128 stands for zero in the data rows.
Some points, one per row:
[137 131 137 150 138 110 131 106]
[172 113 164 171 146  93 129 127]
[ 95 157  73 104  92 131 146 137]
[120 145 135 120 139 148 136 113]
[101 141  68 110 104 133 135 130]
[146 115 160 159 142 118 111 107]
[167 124 182 133 153 117 104 122]
[ 84 140  86 102  86 134 135 153]
[120 124 122 120 135 123 128 144]
[126 103 146 129 164 121 115 132]
[100 136 138  93 124 134 143 130]
[144 119 149 134 134 115  99 114]
[196 127 161 164 164 101 113  88]
[146 112 186 154 156  98 125 117]
[106 132 132  86 141 157 133 125]
[161 127 180 164 145 111 112 100]
[133 124 161 147 145 130 111 102]
12 more points follow, each with its number after it:
[118 128 101 120 125 123 137 126] 0
[165 108 135 152 145  99 139 115] 1
[175 128 160 153 154 117 120 104] 2
[ 46 139  76  50  80 176 156 150] 3
[ 98 137 128 127 137 125 143 148] 4
[160 125 162 158 148  92 110 122] 5
[149 145 152 167 142 107 134 119] 6
[156 137 152 164 132 111 120 118] 7
[133 135 160 139 143 134 111  95] 8
[ 90 136 100  97 120 150 136 142] 9
[158 125 138 148 138 125 112 106] 10
[ 76 152  68  92  82 141 140 166] 11
Which two of these numbered points are nearest to each point below, ignoring the direction in which the first points spread most? Their numbers follow each, nearest first.
[174 122 169 163 157  85 111 126] > 5 11
[191 100 152 160 152 109 121 118] > 1 0
[ 85 131 129 118 131 150 151 152] > 4 9
[ 86 154  92 104 108 152 131 122] > 8 10
[ 95 138  81  97  96 148 135 182] > 11 5
[145 125 141 170 138  97 137 134] > 6 5
Now 12 new points, numbered from 0 again:
[121 122 106 136 125 121 142 132] 0
[104 144  90 105 104 158 145 133] 1
[156 113 161 147 148 133 112  86] 2
[ 84 143  66 108  86 146 148 141] 3
[103 137  88 123  90 135 133 139] 4
[147 133 148 131 123 115 125 130] 5
[ 68 137  76  99  82 149 151 154] 6
[100 127  94 116  92 134 146 140] 7
[ 81 112  83  98 118 139 136 175] 8
[164 122 158 150 152 137 116 155] 9
[ 97 129  88 102  90 160 140 138] 10
[167 127 161 152 138 101 138 116] 11
Which two of these numbered points are nearest to each point below, ignoring the direction in which the first points spread most? Their numbers follow each, nearest first.
[129 134 135 117 128 119 125 144] > 5 11
[144 109 170 122 146 145 103 126] > 10 2
[154 125 131 147 126 122 129 111] > 3 4
[184 119 186 154 192 109 115  94] > 1 2
[166 122 161 134 129 126 124 140] > 5 9
[ 99 152  92 120  90 146 138 123] > 3 4
